X: a few groups of rows, each row roughly a mix of its group's hidden directions; one row fits no group:
X (105 x 10):
[[ -4   8  -1   1   1 -14 -19  -6  22 -29]
 [  7  -3 -14   4  -2  23  13   1 -15  29]
 [  6 -15   4 -15  24  18 -11   6 -21  -2]
 [  3   9  12 -12   6 -23  -6  -2  16 -28]
 [ -8   7   1   2  -8  -6 -23  -6  16 -31]
 [ 24  -2 -17  -5   2  16  25   6  -5  11]
 [ 17  19  16  -1 -15   8  -3 -20  -3  19]
 [ -8 -16  -9 -14   0  15   5  -6 -24 -23]
 [-12  12 -23   2  10  24 -15  -2  11 -12]
 [  8 -14  22  -1 -11 -21  17  -6 -18   9]
 [ 15   5 -24  -1  -4   8  21  10   6  23]
 [ -4   1   4   2   9 -27 -12  -2  24 -21]
 [ 18  16  23  -4  -9  -3   9 -18 -11  17]
 [ 15  -2  -8 -15 -11  24  15   4 -17  16]
 [  2 -16  21  -9   7  -9  -8 -10 -29  -8]
 [ 12   7 -17  13  30  -9 -13   3 -14   7]
 [ 10  -9   4 -12  -8   6 -27   3 -26 -13]
 [-10 -20   4   5   0 -27  -8   7  22 -12]
 [-12 -13   8  -2  20  26   0  21  -9   4]
 [  0  20 -12  13  -7   3  -3  11  32   6]
 [ 20 -26  -7   0  18  10 -13   4 -16  -5]
 [  2  21 -11  15   6  -7   4   6  32   4]
 [-29  -3 -12  -2  19  15 -19   7  -5   0]
 [ 13   7 -15  -4  -3  26  12  -2 -15  21]
 [ -2 -17   5  -5  27  18   6   5 -23  -2]
 [ -8   7   1   9   8 -21 -17  -6  23 -22]
 [-18 -12  20  -6  -2  -4 -20  -9 -17 -19]
 [  9  -6 -13 -10 -22  30   4   3 -13   9]
 [ 18  11  -6  -8 -12 -22  -7 -27  -1  -6]
 [ -6  -8 -17 -13   6  -5 -14  -4 -25 -23]
 [-10  -1  20   9  22 -30   4   1   5  -1]
 [ 12  14  18 -15  22 -18  17   0  -4  -2]
 [ 18  15   7 -29  -1  -3   6   0   3 -22]
 [  7 -10  25  -2 -14 -17   6  -4 -15  21]
 [-31  -8 -15  -6  20   1   5  11 -11  -5]
 [  8  17  -1 -10 -11 -21   3 -31  -5  -5]
 [ 19  12 -12   8   2  -2  16   9  16  26]
 [ 11  30   6 -16   4   4  -3 -10  -2 -23]
 [ 15   3  -6  -4   2 -22  11 -29 -14  -9]
 [ 11  -7   5 -20  10  10 -17 -20 -22  -2]
 [  1  16  -5   7 -16 -26  16 -20   8  -3]
 [-11  15 -15  13  -1   2  13   4  33   4]
 [ 27   5  18   5 -19  -1 -15  -3  12  13]
 [ -4  11 -19  -4  20   3   3  22  20 -14]
 [ 22   2  21  -2 -14 -18  18  -7  -6  11]
 [  6 -20  15   8 -26  -3 -17 -10  -6  13]
 [  2 -15 -12   9   1  11  14   5 -10  33]
 [-29  -7 -11  -3  26   3   0   8 -12 -11]
 [ -3 -21  17 -13  -9  13  -5  -5 -28  -7]
 [-14  21   2   5  -9 -19  28  -9   7  -1]
 [ 17   5  -7  -1 -15 -20  -6 -31  -1  -5]
 [ 24   7  -1   5 -22  -1  18 -21   3 -10]
 [  7  19   0  -1   2  25   9  -7 -25  14]
 [-10  19  -4  16   3  -8   1   2  34   1]
 [ 26 -12  13 -10   0  19  10   0 -21   1]
 [ -9   8  14   7  16 -27  -9  -4  14 -18]
 [ -7   4  -4 -12  -4 -14  37   4  -8  11]
 [ 24   2 -11  -1 -11 -23  -8 -24  -1  -7]
 [ -4 -28 -11  10  -7   4   8  10  -2  27]
 [-14   1  16  14  18 -29  -6  -2   9  -8]
 [-16  18   0  11 -10 -13  22  13  19   2]
 [-15   9 -23  -1  13  19 -15  10  15  -8]
 [-16   0  26   6   5  -5 -17 -10   6 -23]
 [ 19   9  -6 -10  -8 -21  -7 -28  -6  -7]
 [ -4  18  -4  10 -24 -20   9 -13  18   1]
 [ 26  -7  11   3 -23 -19  13   2   9   3]
 [-16   7 -18   4   6  26 -24  -5   5  -5]
 [-12  -4 -20   6  10  16 -23   9  14 -16]
 [-17  -8 -17   7   5  19 -29   3   6  -8]
 [ 32   9  14   2 -16 -10  13 -10   7   1]
 [-27  -1   7   4   3   5  -4 -10  10 -31]
 [-18  25   4   1  -7 -14  24   6  13   1]
 [ -5  23   5  -1  -9  14 -19 -11  -5 -26]
 [-30   2   6   4 -10 -12 -26  -2   8  -9]
 [ 22  10  -1   8   0   4  18   8  17  25]
 [-15   7 -16   2  21  21 -18   0   4 -15]
 [ 17  -5  -2  11 -26   5   2 -27  -2 -13]
 [ -6  14  -5  14  -2   4  17   4  33  11]
 [ -2  18  -5   7 -12 -27  22 -12   8  -4]
 [-16  -6   4   9   6  18   2  33  11   7]
 [-25  12 -17  -6  21  15   8  -5 -11  -7]
 [  1 -20   3  -5  25  21  -4  10 -19   0]
 [ 12   4 -16   2   3   3  30   5   9  23]
 [  7   5  -8  -1  -8  30   9  -2 -22  19]
 [  9  24  11 -20  -6  11  -3  -6 -11 -23]
 [ -4  27  -2  -2 -14 -25  11   4  17  -3]
 [ 19   0   3   3   3  -2  25   3   2  31]
 [ 11  -7  26  -3 -12 -20   9   0 -10  20]
 [ 19 -12  13 -10  15  -1   6  -9 -28  -9]
 [ -1  15 -10  13   3  -7  16   5  28  19]
 [  7  -2   7 -21  -8 -16  -5   5  15 -29]
 [ 22   6  -8 -10  -5 -21  -8 -26  -7  -8]
 [  7 -10 -10  -6 -16  26  10   5 -17  19]
 [ 15 -17  22   1 -12 -25  11   2  -7   6]
 [ -6  -4  19  -3   0 -13 -32  -5 -14 -14]
 [-21  -8   9   7   6  26   2  24   4   9]
 [-29  -1  -9  -2  -6 -14 -26  -2  -4 -12]
 [ 24  -9  22   2 -16 -21  11  -1  -2   7]
 [-19  -5  23   2   5  -6 -16 -12  -3 -25]
 [  1 -17   5 -13 -19   6  -9   4 -27  17]
 [ 24   4  15   8 -20   5  -5 -26  -4   0]
 [-13  -3   3   3  11  16   1  37   8   4]
 [ 22  -5  22  -1 -14 -22  15  -1  -3   9]
 [-16  -7   7  -1  16  22   2  29  -1   5]
 [ -3 -15  14 -12  -5   1 -20  -5 -29 -12]]

the two rows of each list that fit no group, in list order (the others fit one group, some only roughly):
  * z_948: [ 0 21 -1 16  3  4  5  7 34  3]
  * z_100: [  7 -15  30  -8  -2  10  -8  -6 -23  -9]
  * z_964: [36 12 -9  4  9  5 12  8  7  8]
  * z_688: [ 28  20   3   2 -16   0   3  -6  18  13]
  * z_510: [  4 -17   8  -5   9  10  33  -7 -13  11]
  * z_615: [ 13  22 -10  -6 -18  16  11   9  15  15]
  * z_775: [ -1  -7  20   1  16  -4  -4 -13 -10 -32]
  * z_91: [ 18   2 -11  -4 -20  18  -1  17  -1  24]
  * z_153: [16 -1 -1  1 -5 15 29  5  5 24]
  * z_599: [ 17  15  10  -2  -6  -5  27 -22 -11  -2]
  * z_771: [ 17  14   4  -5   1 -16  -4 -32  -6 -12]
  * z_680: [ 14 -17  28  -3   9   6  13 -11 -18  -1]

z_615 z_771
  * z_52: [  7 -20  19 -10   5   8  13 -10 -27  -1]
  * z_887: [ 32  -2   8   5 -20  -9   0   0  20  -2]
  * z_485: [-10  20 -20  13  -4  -3 -10   9  26   5]
  * z_931: [ 20  -6   1   2 -29 -14  21  -6   6   0]
  * z_944: [  4  15  20 -14   8 -16  -6  -6   1 -28]
  * z_713: [14  8 10  1 11 19 30 -7 -9 12]
  * z_728: [ 18   7 -12   6  -8  18  23   9  17  13]
  * z_210: [-23  18   5  11 -14  -5  17   8  20   8]
  * z_348: [ -7  21 -26  -6  13  19   4  -2  10 -12]
  * z_690: [-21   0 -14   1  25  13  -4  -3  -9 -22]
  * z_379: [ 17 -18  10   8 -30 -14  -2   0   6   8]
  * z_880: [-16  11   1  17 -21 -10  16  -4  22   6]
  * z_676: [-18  12  -1   1 -26 -10  24   0  14   3]

z_713 z_676
  * z_606: [-14  14 -25  11  -4  -9  -8   7  26   2]
  * z_487: [18  2  3  4  9  6 32  0  9 21]
  * z_640: [ 12 -19   8   3 -23 -24  16  -4  -6  -4]
  * z_239: [-15 -17  -7 -13 -14  14 -12   1 -23 -13]
  * z_788: [-11  -7  17   1  12 -33  -2   4  11 -13]
  * z_397: [ 21 -14  -4 -15  -2  12   5   5 -31   4]
  * z_462: [ 22   3  29  -2  -6 -16   9  -8  -8  12]
  * z_885: [-11  18 -19  13  -1 -16  -1   6  26   8]
  * z_446: [11  0 -6  2 -9 14 28  7 10 26]
  * z_64: [ 15   7  -7 -14  -2 -13   1 -31  -3 -20]
  * z_141: [ -7  -4  17  -1  21 -12  -7 -13  -7 -28]
  * z_955: [-11  20  12  -9  -7 -10  -5 -12   6 -30]
  * z_307: [ -5 -17   4   5 -15  -5  14 -24 -25  -5]
  * z_843: [-14 -15  -3   1 -31   8  -9 -10 -11  15]

z_64 z_955
  * z_296: [ 18  19  -6 -19  -5  25   8  -4 -14   2]
  * z_492: [ 11 -22  23   7 -18 -17  -1  -8 -14   5]
  * z_357: [  9 -11  20  -6   9  12  -2 -10 -20 -26]
  * z_704: [-20 -12   5  10  -6  26   3  22  -6   7]
  * z_587: [-14 -16  19   2   8 -31   1   9   9  -5]
  * z_114: [-24   9 -19   4  21  -1 -16  -2  16  -1]
  * z_86: [ 17   2   2   4 -34  -1  12 -19   0   7]
  * z_749: [ -1  -6   6   9  12   3  18   4 -19  31]
  * z_78: [ 6  6 -8  5 -9  5 21  9 20 28]
  * z_342: [11  6 -5  6  0 13 28  6 17 22]
  * z_75: [-19   4 -27   0  15  13   0   7   4 -21]
  * z_533: [-21 -20  10  16   3  25   5   8  -2  11]

z_704 z_114
  * z_419: [ 10 -11  -3  -7  -5   8  26   1 -11  28]
  * z_36: [  4  -2 -22  14   4  17   6  -2  -4  30]
  * z_286: [  6 -11   4  -4  -9   3  25   2 -10  32]
  * z_150: [ 14 -26 -18 -11  -5  -2  14  11   9  15]
  * z_662: [ 1 17 -2 14 -4 12  5  8 35 -1]
  * z_542: [ 10  19  -3  -6 -21 -20 -10 -21  10  -2]
  * z_62: [ 11  -6  33   0   0 -15   3  -7 -17  13]
  * z_890: [ 3 17  4 16  9 -2 15  0 33  4]
  * z_384: [  4 -18  -2 -16   5   9   4  -7 -31 -16]
  * z_54: [-17 -18   8   3   7  12  -7  31  -8   5]
  * z_99: [13  2 -9  8  3 -6 23  5 33  1]
  * z_626: [-22   5 -13  -2  14  17 -24  13   7   5]
  * z_174: [ -5 -19  15 -14 -10   1  -7  -4 -31   8]

z_54 z_99
  * z_716: [-9 -5 17 -8 -4 30 14 19  2 -3]
  * z_27: [ 16  11  -5   4 -10  26  -1 -16 -16  17]
  * z_611: [ 10 -10  -6 -15   4   2 -14  -3 -30 -20]
  * z_777: [ -7   6 -16   1  12  15 -22  19  20  -7]
  * z_846: [ 26  10  20  -2   5 -19  21  -1  -3  -2]
  * z_398: [  5  -8 -17 -17 -18   6 -22   8 -21   3]
  * z_309: [ 14   3 -19  -4 -13  -1   5  13  -3  33]
  * z_42: [ 16 -17  23   6 -12 -17   8 -14 -14  -4]
  * z_678: [ 15   8  17   1 -10   6   3 -31 -18   3]
  * z_709: [12  5  3  3 -6 -6 12  5  8 39]

z_716 z_27
  * z_49: [-23  12   1  12  -1 -17 -21  -1  19  -8]
  * z_940: [ 23 -17  -6 -13  19   0 -14  -1 -18 -10]
  * z_901: [-25 -12 -18   4  15  11  -5  -4  -8 -21]
  * z_839: [-12   1   7  11  16  24   1  27  11  -3]
  * z_915: [-23   9 -12 -12  29   3   6  14  -4  -1]
  * z_367: [-17  14   0  15 -21  -6  11   8  25   6]
  * z_304: [-18  -7   8   1  11 -20   4   4  25 -19]
  * z_16: [ -9 -24  -1  11  15  25   1  18  -6   4]
  * z_231: [-24 -16 -19   2  16   0   3   9  -6 -21]
  * z_464: [  9   8 -19   1 -22  18   5  17  10  17]

z_839 z_304
  * z_856: [  7 -13 -27   3 -11  16   4   3   2  25]
  * z_131: [-14  -9   7  -7   5 -16 -21  -9 -24 -15]
  * z_427: [ 15 -17  -3 -10  27   7  -6   7 -22  -7]
  * z_385: [ 16  -6   2  10 -30   8 -20 -10  12   5]
  * z_414: [  9 -25  -3   1  15  23 -14  16  -8  -1]
  * z_586: [ 11 -17  14 -21  -2  -1  -3 -20 -22 -10]
  * z_580: [ -2 -19   0 -11 -16  26   2   2 -23  -8]
  * z_154: [ -8   0 -22  24  -2   9 -22  -8  16   0]
  * z_743: [  9 -19 -23   1  -5  10  10   8   3  28]
  * z_182: [-9 29 -8  9 -7  5  8 -1 23 17]
  * z_982: [  0  21 -24   9   6  -3  -7   6  24 -13]
  * z_175: [-16  -7 -23   7  -1  21 -19  -6   5 -15]
  * z_299: [ -8   9   4   7  15 -17 -19 -10   1 -29]
  * z_432: [  2  15   9 -16 -13   6 -13  -4   1 -33]
  * z_796: [-17  10 -10  -4  31   7   8   0  -9 -18]

z_586 z_182
  * z_346: [  7  -2 -10  -3 -16  10  12  14   1  34]
  * z_850: [ 22  17 -17   8  -5   8   2  14  18  15]
  * z_375: [ -4  -1  24 -14   1 -23  -1   3   4 -26]
  * z_778: [-12  16  -2  16 -15 -14  25  -4  16   1]
  * z_721: [ 10  11 -20   6   7  15  25   4  21  -3]
  * z_85: [ 19  -2  14  -6  -6 -25  16  19   8   9]
  * z_791: [ 14  -8   5  -2 -14 -24   1 -28 -14   0]
  * z_3: [ -2 -14  18  -9   5   7  -7 -11 -24 -24]
  * z_69: [-10   6 -13   0  23  11 -19  18  15 -10]
  * z_597: [-23  15   6  14  -1 -15 -13  -1  25  -1]
  * z_329: [  8   8  -5  25   6 -18   1   9  27   7]
  * z_585: [-14  -6   4   1  22  13  14  30  -4   1]
  * z_862: [ 5 -3 -9 11 12  6 16  0 -9 35]
  * z_306: [ 18  10   3 -22  -4  18  18   1 -20   7]

z_791 z_329
  * z_956: [ -4  15 -23  10  -8  -6   2  11  24  19]
  * z_528: [ -5  19   4  11  21 -18 -12 -11  16 -14]
  * z_727: [ -1  11 -22 -10  -5  21   2  17 -14  17]
  * z_404: [ 22   7 -20   1   9  -6  19   7   8  22]
  * z_572: [-17  14   2  17 -19 -10  18  -9  20   2]
  * z_134: [-10  16 -20  12  -7  -3  -2  12  25  18]
  * z_537: [ 18   6   4   7 -20  20 -19 -19   6   1]
  * z_644: [ -4  21  -5   8 -19 -23  15  -1  17  -2]
  * z_420: [ 16 -12  17   9 -26  -6  -1 -20  -9   6]
  * z_773: [-31  -2  -3  -5  21   6  -6   9 -14  14]
  * z_297: [ -7  -6   5  -7   6 -16 -28  -4 -21 -17]
  * z_277: [ 15 -15  -1 -12  -5  21  19   3 -22   9]
  * z_603: [-19  -2  15  11  12  19 -13  22   9   6]

z_727 z_603
  * z_238: [-23  11 -10 -11  27   5  11   7 -15   1]
  * z_547: [-10 -22   4  16   6  -6  12   8  -9  28]
  * z_302: [  7   8 -23   4  -5  30   1  -4  -9  17]
  * z_806: [ -1   2   7   3  17 -30 -20 -11  -6 -14]
  * z_692: [-21   7  -2  -6  34   1   2  16  -2  -5]
  * z_70: [-16   0 -20   0  25   5   6   5  -4 -25]
  * z_158: [  7  18   9  18  13 -11   6   1  30   5]
  * z_744: [ 10 -20  17 -10  -3 -12  16   2 -20 -17]
  * z_520: [-24  13 -12 -15  17   3  13  15  -3  14]
  * z_954: [ -3   0  11   7   6  12  15   1 -27  25]
  * z_566: [ -1 -18   7 -12  16  27 -13   0 -19   0]
  * z_497: [20 -5 -9 -9 -4  7 20 10 -7 28]
  * z_834: [ -7   6 -20  13 -16 -16  13 -11   8 -22]
  * z_884: [ 14  -6   4 -24  14  10 -25   0 -16  -2]

z_744 z_834
  * z_620: [-15  -6  20  -2  10 -22 -18 -13 -11 -10]
  * z_769: [-20   4 -21  -3  10  19 -23   8  10   3]
  * z_126: [  2  19  -8   2 -21 -23  -3   8  23   1]
  * z_389: [ -7   4  34  11   4 -12 -19  -6   9  -8]
  * z_437: [ 22   0  23  -4  -3 -24  10   7  -1  15]
  * z_755: [  8  -1  -5   0 -10  18  27   8  12  23]
  * z_92: [ -2  -3   0 -15  28  24   1   4 -15 -10]
  * z_245: [  2  -5 -23  -9 -17   4   9   9  -9  28]
  * z_453: [  2   5 -22  -1 -15  11  11  11  13  27]
  * z_920: [-15  -4 -25  -4  -1  10 -15  22  17   3]
  * z_177: [ -7  27  12   4  13  -9 -12 -10   6 -24]
  * z_558: [ 26  16   0 -12  -1  -4   4 -19  -9 -21]
  * z_784: [  0  14  -2  -8 -10   3 -20  -9  12 -32]
  * z_392: [-13  16 -23  13  -6 -10  -5   3  25   8]
  * z_614: [-12  15   5  15 -22 -15  15 -18  13   2]

z_92 z_558
  * z_668: [-11 -15  19   1   9 -31   6   8   8  -8]
  * z_726: [ 11  21  -4  -9 -19 -21 -10 -18  10  -3]
  * z_983: [23  7 13  5 11 -5 23 -2  8 21]
  * z_507: [ 15 -22 -10 -12  20  19  -7   8  -8  10]
  * z_621: [ 14  19  -7 -16 -12  23  -8  -6  -2 -18]
  * z_516: [ 17 -10  13 -10   5   4 -18  -3 -26 -17]
  * z_362: [ 19   0  13   5 -25   8 -19 -14   1  15]
  * z_730: [-16 -11   5  -8   8 -19 -17  -7 -21 -18]
  * z_700: [-4 24 -8 13 -9 -4 16 11 25  9]
  * z_947: [  8  -6  14  -2  20 -14 -11 -11 -20 -22]
  * z_882: [ -7  -7   2 -11  14  17 -14  33  -1   3]

z_507 z_700
  * z_201: [ 21  -3  26  -2 -18 -14   1  -3  -3  18]
  * z_253: [ -6 -11  14  -7  15 -12  -9 -13 -22 -22]
  * z_393: [-14   2   0  -7  33  -9  13  15  -7 -10]
  * z_906: [ -6  11   9 -16  10  -9 -18   4   9 -29]
  * z_972: [ -8  10  25  -9  -4  -9 -10  -3  -7 -30]
  * z_619: [-10  -7   5  -6  12  -9 -15 -11 -16 -31]
  * z_18: [ -9  -7 -28  -7 -11  -2  20   4  -9  20]
  * z_266: [-16   4 -14  -7  24  -5  24   8  -6 -15]
  * z_824: [  3   4 -34  -5  -9   5  14  15   7  15]
  * z_563: [  8   1 -16 -17 -17  24  17  -4 -14   2]
  * z_53: [15 14 -8  8  5  8 24  8 25 10]

z_906 z_563
  * z_157: [ -8 -14  -5 -15 -12  11 -17   0 -26 -16]
  * z_146: [ 25  12  17  -1 -10 -11  24 -12  -4  -1]
  * z_772: [  5  18 -16  13   1   9  14   6  29   8]
  * z_962: [  0  17 -13  11  -7 -10  -2  12  27  20]
  * z_840: [ 16   3 -11 -15 -20 -22  -5 -19  -8  -4]
  * z_323: [  0  -7  -2   8  12   9  15   4 -17  34]
  * z_263: [-25  -1 -27  -3  12  12  -6  15   9  -5]
  * z_973: [ 13  -4  19   3 -16 -27   6 -15 -13   6]
  * z_960: [ 10 -14  -4  -5  30   2   6  18 -18  -9]
  * z_933: [-12  19 -26   9  -8  -4  -6  10  23   4]

z_840 z_973
  * z_958: [-24  12 -16  -5  24   1  -6  -9 -16   5]
  * z_538: [14  2 -7  2 -9 20 26  6  9 22]
  * z_477: [-10 -17  -3 -16 -10   5 -16  -1 -30  -9]
  * z_368: [-18  -3 -21   7   4  22 -17  -8   0 -18]
  * z_423: [ -9  18  -4  13  -6 -11  -3   7  32  14]
  * z_616: [ 16 -24  -6   8   4  10 -11 -23 -18  -1]
  * z_440: [ 17   6 -17   3 -13  21   7  15   8  21]
  * z_315: [-18  -3   4   0  -7  -9 -33  -2  -6 -19]
  * z_565: [ 10  19  -7  -2 -11 -31  13 -10   5  -8]
  * z_604: [  1 -14  29 -10  -4  12  -6  -8 -23 -10]
  * z_279: [ 11 -17  -9   1   3  18  -5 -10 -31  10]
  * z_724: [  4  12  -4   6 -17 -21   6 -32   3  -4]

z_958 z_279
  * z_191: [-21  -2  14   0 -12  -6 -32  -1  -2 -13]
  * z_552: [  1   4  17   5   3 -20  -8   6  29 -18]
  * z_374: [ -5 -20 -17  13  -7  15   4   4  -5  28]
  * z_110: [-16  -8   3  18  16 -26 -10   2  18  -4]
  * z_820: [  8  14 -20   7  -9   8  10  13  23  19]
  * z_873: [ -5 -11   1  -7  18  -9 -10 -12 -20 -27]
  * z_815: [ -7  17 -11  14   9  -1  13   0  33  -7]
  * z_555: [ 12   3  28  -4 -10 -11   8 -13 -16  19]
  * z_571: [ 18 -16  15   4   8  32  -5  -2  -6   6]
  * z_524: [ -6 -13  -1 -12   2   2 -14  -7 -27 -26]
  * z_695: [ 20 -12  -3 -18  17   7 -22   8 -15  -4]
  * z_632: [-10  -6   9  -9   9  26 -16  25   2   7]

z_552 z_571
  * z_608: [-21  12 -22   3  10  11  -4   4  24  -9]
  * z_205: [ -7  12  23  -3  17 -21  -5  -2   4 -22]
  * z_828: [-24   8   1  20 -15  -4  22   0  15   6]
  * z_301: [ 11 -17  16  -9   6   7  21  -8 -24   9]
  * z_992: [-21  -1 -13   0  11   9 -25  20  13  -1]
  * z_172: [-13  -3 -25   0  15   3   4  18  17 -18]
  * z_669: [25  4 14 -3 -9 14 -8  1 12 26]
  * z_264: [-15   6  -6  -1  16  20 -28  11   9   8]
  * z_536: [-21   0   7   4  -1 -18 -30  -7  -6 -12]
  * z_963: [-14  19 -18  -1  10  27  -5 -15   0  -8]

z_608 z_669
